(in the rows, 128 means zero)
One hidden turn or mirror swaps the rows below in pairs. Which row is each named row swapped with?
bogom: [115  93 123 143 117 141 168 157 122 131 142 137 127 128 156  94  96 167]
Zon: [154 134 112 175 122 145 155 121 130 141 133 143 117 129 119 138 143 140]
Leveg: [150  96 137 133 113 151 173 131 105 144 136 137 127 108 112  91 118 153]
Fekal: [142 113 156 109 134 110 152 135 107 125 160 152 147 123 147 105 134 147]
Bof: [123  99 122 134 124 148 178 163 124 134 149 140 137 136 155 101  98 164]
reseg: [129 145 125 125 120 118 167 121 129 123 141 126 106 126 150 155 140 151]
Pes: [117 114 132 133 114 124 134 117 139 119 181 140 144 111 124 108 141 129]
Fon: [118 146 120 139 106 125 162 151 136 133 164 156  99 120 155 127 109 135]
tora: [136 129 128 107 126 126 168 121 138 111 147 123 120 105 157 136 146 157]
dinak: [149 139 106 145 139 133 189 139  97 128 158 152 114 101 122 128 131 125]
dop: [109 121 123 112 126 122 160 112 135 125 141 143 118 111 144 141 147 172]
peli: [140 110 145 115 143 107 149 113 102 140 146 150 143 106 146  97 124 136]
kidav: [127 144 115 140 102 119 164 141 115 153 160 139  98 116 161 113 103 140]
vud: [168  91 139 131 120 152 178 142 114 130 156 124 134 115 127 101 113 149]
simas: [157 100 113 117 115 132 178 115 119 125 161 157 134 149 117 110 134 171]
Gefa: [134 132  98 162 148 125 191 131  96 122 140 160 115 116 127 120 134 132]
lig: [166 128  89 164 127 148 156 115 139 131 148 142 123 137 133 134 140 147]
zus: [106 120 110 183 140 134 144 120 143 114 157 142 129 135 139 120 125 147]
Povo: [122 154 121 139 132 107 165 107 121 118 140 136 103 116 155 137 131 158]
Vupoz: [114 111 111 181 136 130 139 129 148 117 145 141 138 140 144 119 125 149]
Gesa: [121  95 129 138 117 143 168 158 116 136 160 142 126 137 154  94  97 165]
dekid: [111 117 108 184 139 139 149 128 145 116 147 141 130 137 144 124 129 137]
rikom: [121 105 112 136 122 147 166 161 127 138 143 139 137 131 163 100  99 169]
kesu: [170 116 113 120 115 125 168 100 123 131 172 148 130 132 108 113 126 159]
diz: [123  88 127 137 115 145 169 146 123 136 149 139 129 136 152  88  96 164]
tosu: [111 119 104 180 147 131 151 115 149 119 145 139 143 136 139 115 119 149]
mav: [157 129 136 132 150  93 157 121 115 141 142 136 137 114 162 102 125 132]
Rog: [149 114 105 118 114 118 180 108 113 129 156 134 133 141 121 117 144 180]
Mus: [109 117 107 176 141 127 149 126 147 117 144 126 149 136 136 110 120 147]
Fiv: [132 117 132 136  96 125 129 105 137 125 171 140 135 132 120 105 125 141]
fenu: [166 135  94 164 142 139 163 122 130 138 126 138 121 126 142 132 140 140]
lonab: [137 122 114 156 117 117 148 126 141 124 162 132 139 115 102 148 138 156]
Saz: [145 113 116 138 121 120 165 149  99 159 149 150 126  90 131 110  96 160]
fasa: [117 116 138 132 117 112 141 116 142 123 175 154 135 115 125  90 114 131]
mited: [161 131 102 178 139 145 159 107 133 126 145 134 115 113 137 132 127 142]
Lozon: [131 120 144 135 147  86 162 137 106 154 139 147 134 128 146 112 126 138]
rito: [113 143 121 121 129 107 175 141 132 109 146 145 111 112 147 143 134 151]
fegel: [119 141 121 148 107 135 158 152 103 139 152 147 103 104 149 116 110 124]
zokon: [158  93 126 119 127 144 182 130 116 126 137 121 138 113 119  91 127 150]
Guvud: [139 129  99 149 152 119 179 136  85 134 146 155 135 111 136 118 149 138]
goda: [138 118 135 116 138  85 150 119 124 134 154 163 141 123 144  98 118 151]
lufo: [150  96 120 136 127 145 190 139 101 129 146 126 132 109 120  84 115 138]
lelok: [157 100 111 136 110 136 166 106 116 150 173 140 137 150 125 117 124 168]
Reve: [123 120 103 166 140 145 186 132  91 132 158 139 123 101 128 127 135 129]

Vupoz pairs with bogom
dop pairs with Lozon
goda pairs with rito
fasa pairs with Fon
rikom pairs with Mus

One hidden turn or mirror swaps the rows below in pairs. Which row is each named row swapped with?
gini: [150 126 162 105 150 148 143 150 109 145 133 115 168 122 115  92 121 106]
kerat: [149 123 141 125  96 140 142 125 136 127 113 146 145 135 101 108 124  81]
dibak: [145 118 149 120 109 132 129 136  58 132 114 113 148 123 124  87 150 107]
Mibe: [138 148 125 109 118 147 130 152 151 144 140 115 166 138 139  98 140 126]
Bori: [130 160 131 142 123 149 119 128 119 149 129 109 118 138 125  82 140 128]
biv: [139 106 100 132 108 132 134 165 142 120 103 113 147 128 127  97 133 117]
Dod: [141 133 126 121 126 139 136 119 137 111 146 109 129 130 147  97 170 117]
rogem: [134  99 163 132 121 142 151 137 126 101 134 138 130 129 149  83 135 108]
Neb: [163 132 127 145 106 171 130 128 124 146 126 104 139 161 135 107 142 102]
maded: [154 102 181 125 148 139 117 133 126 114 115 119 136 134 131  93 119  95]
Fim: [137 129 132 150 141 170 120 114 130 131  95 138 132 136 127 113 133 108]
maf: [139 130 185 134 104 150 118 121 114 129  91 127 135 132 153 109 118 109]
gasef: [123 121 155  91 128 141 127 144 107 124 118 132 114 120 137  99 151  90]
simak: [144 143 141  97 117 144 126 144 128 130 129 148 154 146 157 101 138 136]
Gonis: [132 116 128 122 116 129 116 105 132 107 115 129 158 124 160  92 137 106]
ziv: [148 114 129 121 121 114 109 157 118 120 158 111 146 136 124  84 138 108]
bikol: [145 125 148 121 125 146 118 143  80 139 106  98 143 112  98  94 135  96]
Direz: [145 147 152 109 142 132 121 130 104 134 113 122 119 127 128 105  89 100]
Dal: [167  97 129 120  95 164 148 133 136 134 126 109 159 115 134  86 132 119]
gotu: [149 134 147 122 105 168 131 121 145 110 142 135 132 111 148 104 115 128]
Remu: [139 105 168 131 120 148 131 145  59 132 114 113 131 126 130  98 119 117]
koven: [159 132 136 120 134 119 113 159 109 114 131 147 139 118 126  86 146 138]
Mebo: [119 124 137 140 132 136 143 133 106 118 136 110 150 147 133 116  92  98]
bon: [158 118 143 119  84 153 130 146 134 130  92 117 139 119 170  97 122 121]
toniz: [121 113 139 143 127 117 138 147 128 138 110  94 159 108 129 114 129  92]
nage: [185 126 150 128 102 138 148 138  94 121 123 130 161 128 139  96 112  90]
kuga: [130 125 132 112 119 125 129 161 115 121 121 104 126 116 157 113 106 142]
Mefev: [139 122 127 121 103 170 139 133 122 122 128 119 110 120 113  72 136 134]
bedid: [149 125 174 144 143 139 124 148 113 116 113 141 145 150 117  79 129  95]
Finur: [153 133 123 119  99 140 142 137  67 116  99 125 124 127 133 108 139 102]
keti: [177 145 117 103 148 131 137 144 103 124 124 132 137 122 134  95 134 101]
keb: [146 117 171 129 120 156 136 122 160 125 111 126 132 123 117 115 115 109]
fozak: [134 138 113 141 117 160 143 116 117 144 122 101 115 120 127  99 123 141]
fum: [139  91 122 119 118 143 135 151 153 119 107  97 136 124 134 116 116 115]
fimin: [148 128 154 118 122 140 110 148  93 123 130 100 170 110 138 132 121  99]
zasi: [146 147 171 115 136 143 125 172 110 142 116 114 142 133 149 102 101 115]
Gazas: [167 121 136 133 121 171 132 117 101 135  96 115 148 133 105 129 114 118]
Fup: [153 106 108 143 148 136 118 151  89 110 125 116 134 129 146 101 127 121]
Ralu: [152 122 138 161  92 156 133 148 119 141 107 127 148 142 103 122 128 115]
lepo: [144 115 135 150 100 139 129 138 118 143 130  87 108 116 133  93 116  91]
tize: [123 140 124 130 109 153 155 120 125 146 127 123 120 120 113  82 132 136]
Kopot: [154  88 149 115 128 122 116 164 111 108 128  96 147 118 137 106 129 116]
mal: [156 131 145 141 127 133 158 124  94 120 124 102 137 128 122 127 131  80]
lorod: [149 126 148 115 129 146 126 121  63 124 106 120 134 125 134 100 151 111]
tugo: [121 126 132 121 113 151 130 122 137 145 104 121 122 103 127  90 134 147]
nedub: [141 110 124 111  88 158 105 128 121 124 112 102 124 148 160 102 127 117]
Tumav: [166 119 124 112 143 152 106 129 110 119 132 115 138 127 128  90 136 153]
Toka: [173 135 137 146  98 128 132 141 102 146 115 115 160 131 143 112  99 109]

Mebo pairs with Gonis
zasi pairs with bon
tize pairs with dibak
lepo pairs with gasef
Remu pairs with tugo

One hidden turn or mirror swaps the rows below in pairs. Which row is each named row swapped with?
penak: [133 135 133 145 151 119 124  93 122 110 146 135 137 127 114 130 111]
tono: [158  97 127 109 143 118 149 114 127 102 121 127 137 142  87 142 112]
Ribob: [110 142 150 128  90 124 144 145 126 133 130 147 143 126 101 129  93]
ren: [137 109 140 151 126 117 121 144 121 127 123  92 162 151 106 153 109]
pom: [128 127 129 147 126 128 143 154 119  69 119 141 121 157  91 120 117]
Tama: [130 129 126 135 100 134 142 128 149  94 130 165 104 137  98 145 107]
Zalib: [123 125 136 121 127 127 131 149 112 116 131 174 111 153 118 145  92]
depov: [127 132 131 130  90 128 116 149 119 114 111 136 105 130  89 136  84]
debo: [130 118 138 130 130 101 117 151 148 107 131  98 152 149  76 153 108]
givu: [131 124 124 110 133 123 132 114 138  76 131 112 135 112  96 134 116]
Sovuz: [138 131 130 133 138 112 140 133 127  83 128  93 111 141  83 124 118]
sali: [114 128 145 134 116 125 126 167 118  82 140 151 123 121 109 130  96]
Bifa: [110 125 137 135 119 120 126 174 164 110 142 148 144 136 108 145 130]
rara: [108 138 115 156 103 137 115 123 133 144 123 138 138 149 100 132 106]
larek: [128 134 135 131 113 106 131 153 126 126 129 159 157 130  71 151 114]
zikag: [108 134 118 136 107 137 151 165 156 103 130 144 118 150  87 127 120]
ragam: [144 123 143 133 157 107 132 151 113 142 141 123 145 157 115 123 122]
furif: [134 134 147 111 126 112 143 123 117 120 136  94 160 132 110 126 114]
zak: [121 143 134 100 137 133 122 162 106 107 132 133 130 147 123 119 114]
Dezi: [137 109 150 153 122 127 136 146 136 100 133 161 163 126 116 146  95]
Mitap: [130 124 120 143 134 107 151 117 150 115 119 111 165 157 112 145 130]
zutu: [114 136 128 127 102 136 135 166 151  88 113 139 116 139 121 145  96]
ritig: [138 114 138 125 137 108 114 152 119 113 139 125 110 152 127 130  74]
zir: [152 136 118 110 139 124 114 134 112 135 124 120 148 123 126 122 107]
zez: [131 128 129 125 131 126 130 125 141  85  99 119 102 124 119 158 104]
lon: [138 132 125 106 119 119 122 137 118  87 124 100 148 163  97 142 120]
viriz: [136 124 124 161 126 132 154 153 148 115 119 164 132 163 104 144  91]
Zugid: [144 101 121 139 147 122 140 143 127 120 122 112 142 167 139 148 121]
ganil: [152 129 124 145 164 114 144 114 136 119 123 111 119 154 116 149 101]
rure: [106 144 116 141 115 142 155 139 138 107 117 124 161 151 112 160 117]
rur: [136 121 133 123 145 118 136 152 138 108 127  83 103 129 116 140 114]
soz: [129 114 114 117 116 113 140 119 159 100 132 141 141 156  74 139  98]
doraz: [162 111 142 128 139 118 137 140 118  82 138 111 117 148 123 139 116]
toso: [121 128 137 173 119 112 136 147 126 143 119 141 118 136 123 124  91]
sov: [143 111 138 165 130 125 130 155 130  94 122  96 137 157 125 127 106]
buto: [120 114 117 164 119 121 145 126 138 140 121 154 109 147  86 145 110]
kebar: [125 126 124 124 120 122 136 124 139 130 118 155 173 121 111 154 109]
nusib: [132 129 132 130 135 121 130 144 113 121 123 110  86 160 126 138 105]
big: [143 115 127 129 152 108 155 154 127 100 140 137 147 138 114 135 145]
kad: [132 124 120 135 130 118 144 138 141 129 124 161 105 100 116 137 116]
gok: [117 140 113 132 115 135 100 148 143 128 129 130 122 145 109 108  89]
lus: [130 123 126 127 117 124 141 131 161 154 114 157 143 128  97 146 110]
zinud: [141 109 135 136 131 105 146 141 122 151 132 132 144 135  70 128 124]
sev: [133 118 137 108 118 121 142 140 140 112 110 129 131 109  62 147 109]
kap: [124 128 123 110 127 126 127 147 134 154 124 142 146 141 139 144 117]
gamam: [106 142 122 161 108 125 131 115 157 109 118 131 115 145  97 151 109]
zuvu: [135 110 119 130 102 131 160 144 154 102 108 132 130 165  81 146 117]
Raled: [139 120 127 136 145 117 117 134 147 123 141 107 116 111 104 109 126]
nefaz: [138 125 140 145 146 107 127 135  92 135 137 136 148 127 107 120 106]
mamom: [129 129 133 167 131 129 145 141 103 127 120  98 119 123 102 131  96]

depov pairs with lon
rur pairs with zikag
mamom pairs with rure
nefaz pairs with kebar
debo pairs with gok

One hidden turn or mirror swaps the rows below in pairs. Which row is each named row swapped with?
Lumi: [113 129 104 134 148 113 134 109 131  97 132 156 124  94 133 148 111 161
 146 128]
kuzam: [155 133 113 141 150  92 127 149 122 101 104 116 103 118  93 127 143 154
 141 148]
Pusa: [158 130 143 144 132  99 127 127 134 142 101 152 125 145 128 135 120 141
 139 137]
Binob: [135 153 158 130 148 117 123 115 105 106 170 114 135 108  98 146 130 131
 130 141]
dirid: [135 151 162 130 145 118 122 118 109 113 165 116 135 112  97 152 134 131
 125 146]
puzup: [113 142 117 125 133  77  90 110 118 110 137 112 126 109 124 115 122 112
 125 138]
Vunu: [113 133 114 128 153 108 137 104 133 100 139 154 126  86 129 150 107 156
 150 130]
ginol: [127 127 130 174 132  99  97  93 126 119 131 130  96  99 111 143 131 154
 169 135]
peb: [152 149 118 140 156  91 127 150 127 106  99 115 100 126 101 125 142 156
 145 137]
denip: [145 120 140 147 128 105 126 127 142 139  90 156 117 133 130 137 111 152
 137 144]
Bek: [161 138 118 143 146  84 130 147 120 104 105 116 105 121  99 116 139 143
 144 140]
fova: [137 130 136 175 128  96 102  92 133 119 130 127 102 110 107 143 126 153
 171 138]
Pasaf: [120 129 108 133 146 109 140 107 130  95 141 154 125  94 133 147 105 153
 152 124]
lep: [ 88 121 144 137 108 109 123 132 131 106 110 106 108 121 113 132 140 127
 142 111]
mifa: [101 121 141 138 100 110 117 124 134 116 103 103 106 108 113 144 143 137
 149 110]
lin: [143 145 118 140 142 139 139 117 148 124 120 149 104 125 129 155 129 121
 123 145]
Kelub: [150 149 115 149 151  90 130 150 127 103 103 122 104 117  89 124 135 145
 145 150]
renaz: [ 99 123 137 150 100 104 131 126 131 108 108 103 112 121 109 133 133 138
 141 107]
sola: [ 95 128 139 145 107 112 127 127 143 112 107 100 119 123 113 141 140 129
 139 114]
sal: [152 147 116 147 151  90 125 146 131  96 107 119 100 114 103 114 145 149
 148 145]
gomu: [ 95 129 140 147 104 106 123 129 130 108 113 101 118 116 116 133 147 134
 147 116]
fuzes: [138 150 165 127 156 115 125 110 108 115 163 119 133 108 104 150 129 131
 135 148]
Dopi: [151 154 110 145 136 135 137 113 145 128 115 146 117 121 116 154 130 126
 131 151]
Vare: [115 140 120 128 135  73  93 120 116 108 140 115 124 108 121 113 121 115
 123 145]
dobat: [123 127 129 178 134  94  99  97 124 120 134 125 101 107 112 138 128 149
 171 139]
zarop: [111 119 130 104 121 138 120 118  99 120 124 125 111 114 101 144 131 161
 105 148]
veb: [140 132 134 145 114  93 127 120 149 146 100 151 126 129 132 137 115 141
 130 128]
Nifo: [136 127 130 168 136  92  95  99 122 114 135 123  96 107 112 142 128 152
 170 141]
gozuf: [152 125 146 139 124  97 121 131 134 144 103 154 118 133 127 146 113 151
 137 145]
Vuze: [120 150 126 123 138  77  91 121 114 108 133 114 128 112 123 116 118 120
 119 146]
putis: [133 128 146 133 136  99 118 108 120 142 120 128 114 122  79 112 133 168
 110 133]
donub: [138 149 161 131 152 120 123 111 104 107 160 116 136 100 106 140 133 130
 133 142]
kir: [111 128 123 119 129 136 119 122  98 118 122 130 128 110  82 151 127 164
 110 152]
begu: [112 130 139 135 142 104 124 103 135 145 117 133 118 115  82 117 132 154
 103 120]
zod: [156 151 116 135 154  91 122 141 125 109 103 108 104 129  97 110 139 143
 145 148]
Kezub: [ 99 132 142 137 108 108 126 134 134 113 101 104 114 115 112 146 144 137
 139 105]
vegum: [147 154 105 139 135 143 134 113 146 127 124 147  99 115 118 149 119 129
 130 152]
lur: [118 134 115 133 149 113 134 105 129  92 135 148 125  85 137 145 100 157
 150 128]
Kib: [138 153 160 131 153 124 128 112 109 104 162 111 138 107 100 146 133 132
 132 147]
Nar: [152 153 109 135 142 130 139 122 144 127 120 147 113 124 122 153 131 120
 133 157]
komob: [115 124 139 130 127  97 119 110 131 135 113 130 115 103  73 124 126 160
  98 122]
Romo: [120 128 117 133 145 114 138 104 124  96 140 158 123  90 133 147 103 151
 147 127]
dakiz: [120 134 124 115 133  74  96 116 116 111 132 115 131 111 121 112 123 121
 116 142]
sukoz: [118 125 147 130 136 105 121 116 130 141 110 125 121 114  72 115 131 148
  95 131]
sugok: [135 152 156 132 151 118 123 111  98 111 162 122 136 104  97 144 123 126
 130 144]
tise: [100 122 129 110 121 139 124 115 100 118 129 126 112 116  94 146 129 162
 116 145]
Teze: [118 133 115 132 149 116 138 108 131  88 135 149 125  84 134 148 114 156
 148 129]
nalo: [112 128 125 115 123 147 117 120  90 126 127 126 125 116 101 143 127 153
 116 150]

nalo pairs with vegum
Nar pairs with tise
denip pairs with sukoz

